Here are some numbered points:
[-26  31  10 -46   2  -7  22  52   6  18 -24  -6 -10 -38  21] 0
[ 18 -33 -21  34  -7 -17  -4 -20  -5  -2  30 -17   0   0  -7] 1
[ -5  44  26 -36  -2  30 -23  34  23 -18 -24  -5 -30  16 -27] 2
[  1  39   5  18   9  14   7  13  -1   1 -52   2 -16  -5 -27] 3
[ 16 -55  -4  29 -25  -7  15 -31  14   9  69   4  11  -7   9] 4
[ 34 -29 -18  45 -12  15   7 -47 -20 -54  51 -20   1  47 -16] 5
[ -6  -1  -6 -14  11 -13  23  28 -12  13 -26  -4 -45   2  -6] 6
[ 24 -27  -8  46   9   8   4 -38  -9   9  18  -7  13  39 -10] 7
[  5  -9  -7   4 -29   4  19  23   9 -25  14  -3 -10  -8   4] 8
[-16 -70 -44  33 -16 -12  11 -11  15  16  23 -37 -18 -16  20] 9
[ 31  18  59  -4  17   5  -8  -1 -22 -41  -2  14   7  24 -17] 10
[-14 -41 -37   6 -28 -20 -11   3  22  32   6 -16 -15 -37 -29] 11
[   6  127   56  -99   -3   69   22   70  -15  -50 -107   25   16   36    7] 12
[ -9  -8   5  -5   1  -4   4  10  30  22   8 -12   1 -43  39] 13
New points follow, each followed by the number of its nearest point above, looking only along the 2 directions in which the numbered points spread most.
[   2  118   73 -103    0   54    4   51   11  -22 -127   11  -12   19  -38] 12
[-10  30  35 -26  16  43 -18  -2   2 -42 -14  13   5  21 -28] 10
[  2  39  17 -34  -8  13  22  17  -7   8 -83 -10 -28 -10  -1] 2
[ -8 -25   3   9  28 -12   5  10 -29 -29  34   1   9   6  24] 8
[ -7 -30  29   2  14   0  -7 -49 -25   7  25  44  28   4  17] 7
[-32 -49  -7 -27  11 -41   8  10  23  45  47  14  44 -52  37] 11
[-25 -18  16 -19  46   4 -15 -14   0  -9  52  19  69 -11  21] 8
[ 13 -19 -16  14  -5  -1  23 -12  -5  21  12 -17   7  -9  36] 8
[  5 -37 -33  72 -34 -30  11 -16  -2  41  48 -24 -32 -20 -10] 9
[  7 -47 -14  32   7 -29  -5 -14   5  55  58   4  12 -15   1] 9
[  0  19  48 -10  33  26 -20 -12   6 -24  47  33  45   6  25] 10
[ 16  -6 -14   0 -25 -15  19  -5  20  44 -20 -10  -2 -13 -12] 13
[ -1 -44 -40  41 -17 -32  -8 -36  44   2  40   8  26  -1 -11] 4
[-23 -28  -6  -3  29 -21 -28 -20   2 -14  51  15  26 -24  35] 1
